Each row of Z is roughly a mix of the hidden directions of one of 4 groups.
Z (106 x 10):
29	-7	-6	33	6	-30	-22	8	36	-16
3	51	29	3	-17	5	-6	-30	13	-13
15	19	14	-17	-13	4	-42	-4	-45	4
3	10	-49	30	-24	-7	19	-5	-22	9
49	-24	3	-4	-21	-11	22	7	-14	-27
6	-20	-13	29	24	-19	23	9	46	3
-42	21	-10	-25	-12	-20	-31	5	4	-26
-26	-23	-8	2	6	-1	53	4	30	1
19	-48	-31	5	13	23	-20	-2	15	-11
39	-29	19	27	-8	7	31	1	-10	21
-27	14	20	-35	4	-14	-29	6	5	-38
29	-1	5	24	-47	-17	-24	-16	7	-15
52	2	-5	21	16	18	29	-14	-16	8
-22	21	13	-41	13	-19	-25	6	2	-34
8	36	-45	-28	14	-9	-6	-2	20	-15
5	-12	-9	-9	4	8	43	-46	22	16
-27	-34	-24	-1	33	17	34	4	1	1
35	0	4	20	-38	1	-31	-22	12	-21
-24	-8	33	-32	41	0	-2	21	-1	-15
5	0	2	2	44	16	28	9	-36	-27
3	49	29	-11	-19	-29	-16	8	-6	14
-20	-17	-11	10	15	-10	49	3	38	5
-17	-10	-8	18	27	-27	36	18	32	12
-18	-5	10	-14	-36	-21	-30	1	36	23
38	16	26	-2	0	-19	14	7	1	-45
16	18	15	-12	0	-21	-38	5	-43	18
-33	-20	-3	-16	-5	17	53	-4	10	2
-35	30	17	-13	10	-20	32	16	-18	19
-39	2	0	-23	0	3	52	-13	0	12
-26	-33	-24	-10	38	11	26	15	-2	9
2	45	21	-3	-10	1	-23	-30	32	-9
9	38	23	10	-32	-13	-20	-27	21	-11
-11	-29	35	-6	-26	-11	-14	9	32	28
-26	50	30	-3	-8	-15	23	-10	-4	5
-29	33	-39	-3	-2	-4	-13	-5	-17	-33
-17	-39	-42	15	8	-31	7	-12	-4	0
-42	-1	13	-23	-18	-28	-19	18	-5	-28
-7	23	11	12	-2	29	14	-44	22	-27
-41	36	-2	-12	27	-2	20	-17	21	9
-35	18	-5	-20	13	-6	-13	7	-19	-48
34	-17	-8	28	5	-30	-9	-6	41	-9
-41	-1	18	-34	20	-17	-9	24	-5	-23
-17	-11	32	-24	40	2	9	22	-17	-26
-9	8	12	-30	9	-3	13	-13	-43	40
-34	4	4	-20	-12	42	4	21	-32	-9
-51	-3	17	10	9	15	12	-14	3	37
-10	-43	-22	7	20	23	35	6	-17	-6
-18	-6	-3	-17	21	-14	22	40	-32	26
1	10	16	-20	37	1	7	7	-28	-45
-19	53	-9	-22	24	0	4	-9	25	-3
10	-44	-23	-1	23	30	13	18	-23	-2
10	-47	-22	5	13	24	19	17	-29	-4
3	-48	-29	8	21	33	9	-5	5	-13
8	-19	-11	31	19	-27	15	13	46	-4
38	0	9	4	18	-34	-25	-7	-18	33
2	-8	-13	29	23	-28	21	5	47	0
17	-38	20	23	-16	-4	29	13	-4	34
23	-16	-1	30	19	-37	-18	31	19	3
-26	11	8	-34	-4	25	16	-6	-42	19
-25	11	8	-23	6	29	1	15	-47	20
-33	-5	5	33	14	-7	-50	5	0	7
34	14	2	20	-2	-20	-53	5	1	-13
-43	7	-18	1	7	22	-26	-5	6	41
-8	53	24	-21	15	6	21	-7	19	-9
-50	13	-7	6	16	15	-21	-8	10	34
9	8	3	19	-23	8	-15	-42	36	-25
1	-53	-23	18	-17	3	-17	5	-19	21
24	22	43	8	6	-18	1	8	3	-42
-25	15	13	-30	-11	19	-3	10	-50	7
-40	-13	-5	-12	-3	23	50	5	11	-3
-20	6	8	-11	7	-23	28	35	-36	24
-14	52	6	-21	23	-4	19	-10	23	-13
-21	-26	48	25	-7	9	17	-5	-14	19
-35	14	-5	-19	-4	-23	-7	14	-25	-43
13	-17	7	12	-36	-7	-8	-6	32	44
32	-45	-20	2	3	12	-14	25	-24	0
-37	12	-38	-18	11	13	-1	-13	14	34
6	-1	46	-39	25	-7	-15	7	17	-11
-2	1	12	-14	20	-4	-11	22	-48	37
-23	-3	9	-17	-33	-23	-32	3	34	17
-30	23	19	-9	19	-7	47	-20	13	1
28	-18	9	17	4	-33	-36	33	-8	1
-41	42	-4	-11	24	7	-6	-10	22	15
11	40	-47	3	-15	-3	-15	-25	5	-4
-20	-16	-11	13	22	-12	46	8	35	10
-45	24	-32	-11	0	-10	-13	6	-14	-29
-27	39	21	4	31	-20	10	-10	19	-20
-27	12	-8	-18	-15	28	36	-35	14	-11
47	-3	-6	26	16	20	32	-11	-19	6
44	29	-11	6	9	24	-12	-34	9	-11
28	14	14	22	-43	-4	-20	-25	5	-21
5	50	-24	-23	18	-8	-12	1	22	-21
27	-26	24	6	-16	-6	7	1	25	46
38	-11	29	18	-7	-20	-4	14	-10	-39
7	11	-25	11	-42	-8	-20	-19	28	28
-15	-36	-24	-9	36	19	23	21	-14	8
-16	-12	1	-8	32	23	22	18	-24	40
1	44	-11	-14	26	-25	0	-4	21	-33
46	10	35	-28	16	-4	-11	-12	17	-4
-21	-7	30	-22	30	-1	3	18	-21	-39
21	-10	-10	24	1	-29	8	-16	50	-14
19	18	13	-19	-20	0	-40	-11	-42	0
18	25	7	-5	3	20	-38	-28	35	-13
-30	42	-13	-22	24	-1	19	-16	23	5
-10	-19	-57	-6	-4	6	-26	0	-1	26
8	-56	-32	1	10	-5	-7	24	-5	8

Which two rows in each list fit none of the groups? Every other row fits one group, some only roughly. Give them in the order they come.
    Q59: 18	10	0	20	-18	-12	-46	15	10	-37
    Q173: 13	7	-2	-5	-27	40	-34	-8	-11	-33
    Q314: -44	23	29	0	12	20	13	-11	11	29
    Q925: 42	-7	2	-1	-19	-8	-34	30	-27	6
    Q525: -5	-39	-18	10	4	-2	-14	26	-46	8
    Q819: -5	11	16	-16	8	8	-19	25	-52	25
    Q135: -37	-17	-43	6	5	1	-23	-5	0	30
    Q769: -8	43	27	13	-33	-17	8	-26	7	-8
    Q670: -21	40	-39	-27	17	-10	-17	-4	5	-8
    Q733: -26	38	-37	-18	15	5	-10	-11	20	20
    Q848: -14	41	15	-22	13	2	41	-11	19	-8
    Q341: 30	-9	-5	47	30	4	8	-4	-30	0
    Q19: 15	41	20	3	14	-12	-30	13	11	-35
 -> Q525; Q341
    Q77: 3	-26	39	-9	44	15	15	19	-1	0
    Q36: -32	23	16	4	11	12	52	-7	-17	-2
    Q877: -25	36	-17	-32	8	24	10	-11	18	26
    Q909: 22	13	-31	17	1	15	2	-17	24	45
    Q868: 11	-27	-14	34	30	9	7	16	40	3
    Q303: 25	4	11	22	-9	26	29	-20	29	31
    Q872: -51	10	-29	-8	19	4	-7	-15	7	28
    Q61: -11	-51	2	34	-12	-5	-19	9	-15	18
    Q339: -1	31	-50	4	-2	-4	5	-7	-30	-25
    Q729: -9	43	-34	-32	13	7	-18	-3	19	8
    Q728: 20	-4	-3	17	12	-12	-51	30	22	9
 -> Q303; Q728
    Q105: -31	41	-34	-27	6	15	3	11	9	-3
    Q60: -8	-25	-11	-17	39	14	22	32	-22	17
    Q521: -27	36	-24	-28	14	9	9	-15	20	26
    Q695: -36	16	-8	-10	-12	39	26	-18	9	-24
    Q990: 4	19	8	-6	14	23	-38	15	-42	20
    Q919: -11	14	-5	-14	-24	49	-16	-14	-15	-30
    Q436: 17	19	-1	-5	-16	39	-42	-15	-18	-17
    Q811: -30	-16	1	-8	-10	30	13	-13	-4	50
    Q828: -8	44	-36	-18	0	-6	-27	-14	3	-23
    Q612: -17	6	10	-26	-17	47	8	-15	-33	8
    Q761: -40	29	-9	-14	12	24	-1	-11	15	36
    Q522: 13	16	21	8	-38	-9	-28	-29	17	26
    Q90: -32	-20	-6	12	7	1	56	-5	-17	-4
    Q723: 13	44	29	6	-36	-22	-15	-10	0	-6
 -> Q105; Q522
    Q994: -58	-23	8	-4	-4	-11	-5	26	-5	-12
    Q708: -16	-10	32	-18	35	5	-6	23	-35	-17
    Q468: -41	23	-5	-5	28	-13	33	-23	17	3
    Q820: -21	32	-25	-38	8	18	10	-11	16	26
    Q333: 45	-9	20	-15	-23	5	37	4	-11	-16
    Q152: 31	-21	-20	3	2	14	-44	-16	28	-9
    Q221: 17	52	7	-38	5	5	13	-3	14	-15
    Q220: 26	-33	-21	-5	-5	-17	-41	26	5	12
    Q636: 21	-37	31	32	-13	-10	-1	10	-22	-20
    Q373: 20	20	12	-15	-21	-33	-37	-8	-31	-1
    Q961: 31	38	28	-6	4	-6	-12	12	8	-37
    Q342: 4	10	-23	11	-42	4	6	-14	36	30
    Q503: -42	-20	-20	-4	23	-2	19	-16	37	4
    Q640: 11	-32	-25	-20	25	-3	-30	32	3	19
    Q765: 6	-21	45	23	0	-24	29	-3	-10	-24
 -> Q708; Q342
    Q739: 44	-21	36	1	11	0	30	7	-16	2
    Q749: -1	21	15	-24	7	-1	59	-16	7	-6
    Q817: 8	-41	-31	-14	25	-3	-24	25	11	14
    Q631: 32	-40	-24	14	-14	-21	-18	11	-15	-21
    Q813: -11	-47	-8	35	-11	0	-20	5	-22	21
    Q755: -24	-20	37	-14	12	-13	9	27	-23	-30
    Q888: 0	-8	15	-30	-22	18	-4	0	-55	6
    Q343: 18	-8	-27	29	5	-21	-31	-1	27	-31
    Q217: -19	-27	-24	-22	46	17	4	22	-3	8
    Q274: 24	-17	44	-15	34	3	20	12	-15	-8
    Q30: 8	-1	-15	13	5	-3	29	-37	48	-7
    Q959: -8	4	-35	-30	-9	23	30	-10	5	35
    Q727: 25	24	9	3	4	-26	-45	4	-17	-28
    Q456: -30	-1	36	-36	17	-7	-17	18	0	-25
 -> Q343; Q727
    Q240: -28	2	-5	-22	-20	48	22	-15	-17	-8
    Q338: -36	11	7	2	19	22	48	-20	-1	-8
    Q564: -40	26	14	10	-11	-19	36	-23	13	-3
    Q104: 21	15	3	3	-15	6	-53	13	-19	-28
    Q835: 33	-34	-21	1	12	35	-28	-3	7	-14
    Q869: 27	38	34	-13	1	1	27	2	3	-30
    Q195: 45	-25	-35	-7	-17	-17	-3	9	-6	-20
    Q685: -9	46	-35	-7	-1	-8	-18	-14	-10	-31
    Q99: 34	-31	-47	-6	-12	-14	-15	6	-10	-7
    Q514: -28	33	-34	-16	10	18	-26	-8	14	21
    Q887: 2	20	17	29	-44	-6	22	-26	-9	-16
    Q717: 8	-12	3	-7	-8	-21	-33	49	-27	11
    Q479: -1	14	1	-16	-28	45	-19	-16	-29	-20
    Q747: -19	1	-46	-16	-2	23	-20	-2	5	37
    Q89: 20	-3	26	17	-32	-22	7	17	-11	-41
 -> Q717; Q89
    Q703: -52	-2	-22	-9	-16	13	16	-31	7	8
    Q233: 8	1	-23	39	19	-22	23	3	34	-20
    Q149: -47	13	-36	-4	25	-12	-1	-15	13	15
    Q255: 29	-37	30	20	-15	-14	17	5	-20	-21
    Q387: 27	-4	30	-12	38	3	23	8	-25	-25
    Q419: -3	-51	-25	10	-7	-23	10	27	-16	10
    Q244: -6	-39	-51	-6	-11	-4	13	-10	-9	21
    Q587: -17	-6	34	-37	10	-18	-15	21	-6	-32
    Q197: -18	-20	-11	-3	-11	31	41	-13	30	-18
    Q581: 28	25	-26	-8	8	-14	-37	13	10	-32
    Q936: 13	-24	-6	6	13	36	26	16	-43	0
    Q123: 32	8	8	4	37	26	20	-11	-26	-26
    Q798: -42	-7	17	-14	-10	-17	-9	15	-20	-41
    Q237: 28	41	6	-21	12	-13	1	6	14	-40
 -> Q703; Q233
    Q549: -6	-7	-5	-35	40	15	2	33	-21	19
    Q309: -12	35	29	15	-21	-2	40	-20	-11	-11
    Q543: -15	55	28	-16	15	11	4	-17	12	0
    Q283: -9	-45	-30	-11	36	15	9	17	4	7
    Q699: -17	-14	39	-35	8	-3	18	14	34	-12
    Q843: -21	-8	0	-18	17	-33	36	10	-11	37
    Q927: -12	54	13	-6	22	1	-26	4	21	-13
    Q345: 33	7	1	10	-18	17	-51	-7	-14	-20
    Q20: -46	18	-9	-15	4	3	-41	1	20	-13
    Q792: -41	16	-29	-6	-24	-9	-32	-4	24	5
    Q672: 11	5	-6	-10	29	32	21	3	-42	-27
    Q810: -16	-1	17	-30	0	-9	3	12	-52	26
 -> Q699; Q672
    Q427: 5	-30	-27	-15	18	-20	-28	35	9	20
    Q698: 29	-5	14	2	-3	-26	-46	19	-27	11
    Q129: 9	-5	-17	24	19	-22	22	-15	50	-1
    Q22: -24	11	9	27	-23	-1	42	-31	6	-18
    Q418: 13	-11	-42	13	16	13	-45	-15	3	-10
    Q143: -22	41	-32	-16	-8	-8	-32	-14	11	-12
    Q986: -2	-3	-1	6	27	-51	25	14	11	28
    Q331: 21	-11	-10	9	11	-38	20	0	-1	-48
    Q822: 17	-15	20	4	43	15	30	10	-31	-11
    Q772: 28	-36	-13	12	-27	-22	-18	25	-22	5
    Q11: -16	37	15	-5	17	27	12	-36	23	-15
    Q965: 8	11	25	-20	-19	31	-13	-8	-47	-12
    Q666: -19	-36	24	-1	-23	-21	5	22	13	34
    Q358: -26	6	-46	23	-32	-3	-3	-3	5	25
    Q713: -32	-31	-8	2	-5	17	24	-14	-12	42
 -> Q418; Q965
    Q953: -21	36	9	-16	24	18	-2	-27	36	-3
    Q9: 14	-12	5	41	19	3	23	9	44	3
    Q875: 12	-35	-10	6	-9	-15	11	37	-40	11
    Q140: 36	5	-4	20	19	-50	11	14	10	-2
    Q465: -15	18	-22	-6	-43	-25	-31	-11	22	7
    Q783: -26	25	0	-16	-18	46	-3	-9	-26	-15
    Q183: -13	-6	-10	14	2	11	-3	-41	48	-20
    Q997: -32	-4	27	-42	2	-23	-24	13	13	-9
    Q481: -28	-4	-15	25	5	11	-53	10	-1	18
    Q178: 34	-14	-17	-7	9	0	-54	13	15	7
    Q893: 34	-11	-6	-10	-3	-7	-56	13	15	11
    Q42: 3	-39	-27	-17	28	-3	-16	33	0	20
 -> Q9; Q140
    Q905: -19	25	-32	-9	-31	-22	-27	-8	4	-27
    Q689: 10	-39	39	19	-18	5	6	11	15	29
    Q515: -29	0	-2	-19	-10	50	31	-12	-10	-4
    Q267: 22	6	-41	32	-20	11	8	-22	5	28
    Q422: 14	-21	37	-6	46	18	19	11	-6	-1
    Q878: -45	29	30	-17	7	-17	-5	-5	19	-14
    Q54: -11	15	-11	-7	-51	-32	-24	-4	16	9
    Q645: -33	-21	-21	-11	43	17	24	1	15	5
    Q293: 34	8	1	4	-12	30	-46	-17	-16	-11
    Q384: -23	54	26	-14	5	-9	0	-15	19	5
    Q185: -21	-3	-23	-9	10	-10	43	35	-27	5
    Q580: -13	-1	-13	5	-2	3	43	-27	45	-10
    Q980: -27	20	-9	-15	-10	48	16	-27	4	-17
    Q738: 12	27	-15	-19	-13	-10	-32	-20	38	22
    Q797: -7	52	36	-8	17	4	-9	2	16	-18
 -> Q878; Q185
    Q556: -19	25	-30	-9	-15	-31	2	6	-30	-32
    Q196: 26	-22	-9	30	31	-9	3	7	43	1
    Q502: 29	-43	-33	9	-18	-13	-15	8	-18	-8
    Q519: 42	-2	7	-8	-1	19	-17	27	-42	4
    Q992: 11	-42	19	38	-11	-13	-13	14	-24	-12
    Q897: 24	26	-46	23	2	13	17	-17	-19	-7
    Q588: 0	25	-37	38	-34	3	-10	9	-4	18
    Q860: 22	-31	12	34	-13	15	25	1	2	36
    Q362: 1	-51	30	30	-5	-8	-4	23	-6	-6
    Q609: -17	1	5	-32	-24	44	-10	-3	-29	-16
 -> Q588; Q362
    Q508: 2	-49	22	37	-12	-8	-12	6	-22	2
    Q312: 12	-21	-17	32	22	1	17	2	49	-1
    Q881: -40	32	-1	-14	16	21	4	-16	16	32
    Q548: 24	26	-24	8	36	29	8	-21	-15	-19
    Q712: 25	19	18	19	-17	-14	-53	5	-8	5
    Q830: 3	-28	14	-9	44	13	4	31	-25	16
    Q621: 0	24	9	-32	-35	-8	-14	-26	-36	-3
    Q330: -35	34	6	-20	9	26	16	-13	14	30
    Q518: -8	43	32	15	-25	-4	21	-25	-3	-14
    Q482: 20	-6	13	1	-2	-23	-44	30	-31	12
    Q171: 4	-25	-12	-11	26	18	20	34	-38	11
    Q494: 42	0	9	3	-28	-9	-40	18	-21	4
 -> Q712; Q830
    Q121: -8	28	-32	1	18	1	9	-2	-35	-40
    Q168: 4	-58	-22	12	-17	-6	9	0	-20	16
    Q923: -19	9	3	-26	-19	49	-2	-5	-32	-9
    Q57: -4	-56	-15	15	-18	4	8	-1	-20	24
    Q316: -1	19	-41	-42	-6	14	17	-10	15	20
    Q385: -36	0	-47	-9	13	-1	14	-20	5	27
    Q51: -29	15	0	-16	40	29	32	-13	8	-4
    Q315: 21	-30	-22	-12	8	-13	-42	28	5	17
    Q235: -21	5	-36	-9	0	22	-38	0	7	36
    Q794: -31	-7	-13	-4	3	45	39	-3	17	-5
    Q266: -49	7	-9	3	6	31	-14	-22	16	24
    Q984: -38	6	5	1	13	0	57	-4	-9	5
    Q906: 2	7	-18	38	20	-13	7	7	49	-13
    Q471: -3	-51	-9	-14	25	28	-7	20	-15	-4
 -> Q266; Q471
    Q180: -21	20	13	21	-25	-5	34	-35	13	-19
    Q574: -31	42	26	-12	13	-8	31	0	-14	12
    Q520: 16	0	19	-9	10	-9	-36	22	-45	21
    Q637: 32	-2	-14	22	13	-12	7	-36	42	2
    Q589: -35	-3	-1	-26	-15	41	33	-7	-13	-3
    Q317: 12	24	18	21	-33	9	2	-40	4	-28
    Q561: -35	-5	0	-22	0	35	39	0	-17	17
    Q262: 4	-33	-32	20	12	21	-39	20	-3	-2
    Q340: 20	-27	-42	-11	-23	17	-28	10	-7	19
    Q461: -28	23	11	0	22	33	36	-26	4	-9
    Q596: 21	-21	-21	-21	21	4	-43	26	9	16
    Q951: 24	-30	-26	-10	3	-18	-38	30	6	11
    Q335: 17	-26	-11	19	-1	-28	-39	31	-10	16
 -> Q262; Q335
    Q731: 17	-51	1	30	-16	-11	-16	11	-22	-3
    Q264: 29	-11	0	-7	-3	-3	-20	39	-42	15
    Q718: 16	-41	-8	27	-19	5	-36	18	-19	6
    Q673: 1	-8	-8	14	32	-24	35	-15	18	37
    Q638: 29	-10	3	19	29	-45	-10	20	2	19
    Q675: -14	11	10	-27	-14	42	-9	-3	-44	3
    Q464: 29	-27	-15	4	-19	-31	-37	22	-1	7
    Q993: 6	-16	-16	-6	-34	-5	-18	-18	27	43
    Q319: -35	28	-20	-17	-10	-13	-28	-4	-3	-36
    Q438: 20	1	2	38	4	-29	23	-6	41	12
    Q164: 12	-38	31	15	-16	9	2	3	21	39
    Q854: 12	-23	-2	2	-11	-13	8	38	-49	14
 -> Q993; Q438
    Q863: 30	-26	-17	-11	-1	-9	-48	16	16	11
    Q840: 10	-26	-14	34	26	-6	7	22	41	3
    Q146: 25	-42	12	30	-7	-18	-14	17	-20	-19
    Q211: 23	8	8	12	11	-50	-26	18	-10	24
    Q858: 9	-7	42	-28	38	3	6	8	-11	-26
    Q188: 23	-41	2	30	-23	0	-10	-6	-33	-11
    Q865: -24	-6	5	-7	7	-34	52	-6	5	21
    Q300: -20	52	-7	-10	26	-4	-22	-1	23	-10
    Q405: -4	13	-46	-37	-2	21	12	-6	11	26
    Q910: -36	10	5	17	-7	2	53	-19	-5	-10
    Q883: 17	17	17	-16	-1	1	2	33	-51	15
    Q336: -6	-11	16	37	33	-32	13	-4	32	3
    Q943: -4	40	29	13	-18	12	25	-29	-6	-19
    Q5: -25	-20	-7	-3	10	39	47	3	10	7
    Q334: -20	22	-28	-3	-43	-21	-29	-11	13	-3
 -> Q188; Q336
    Q205: -24	7	4	-7	27	-17	42	37	-17	0
    Q35: 9	-11	-14	19	-12	36	5	-9	42	-32
    Q931: -21	-2	-18	-18	4	34	48	4	-21	-9
    Q154: -24	39	43	-5	12	13	22	-9	12	7
    Q665: 33	3	8	-3	-18	-21	-21	35	-37	12
    Q437: 15	-37	-14	11	-24	-32	-6	29	-23	13
    Q304: -29	4	7	18	-9	8	54	-24	-5	-14
    Q628: 35	7	-3	26	-5	-35	-33	-3	22	-18
    Q491: 32	-15	-6	-5	-18	-24	-47	21	8	8
    Q918: -5	9	17	-37	-24	2	-7	-14	-49	10
 -> Q205; Q931
    Q571: -24	30	-27	-28	10	22	10	-12	22	28
    Q536: -7	-15	19	-28	-13	6	3	5	-53	24
    Q642: 12	-46	16	34	-15	-9	-20	11	-23	-6
    Q62: 23	-42	-15	15	-32	-23	-17	16	-13	1
    Q676: 37	-23	-6	21	-30	16	-20	-23	7	-24
    Q194: -18	29	8	-5	19	22	6	-39	36	-11
    Q711: -2	-49	-27	-2	-16	1	29	-10	-14	22
    Q118: -7	-21	-22	7	21	-11	5	13	54	20
    Q190: -31	-7	19	-21	5	-10	-39	26	12	-29
    Q360: -13	8	3	-24	-22	53	-3	-14	-27	-10
 -> Q118; Q190
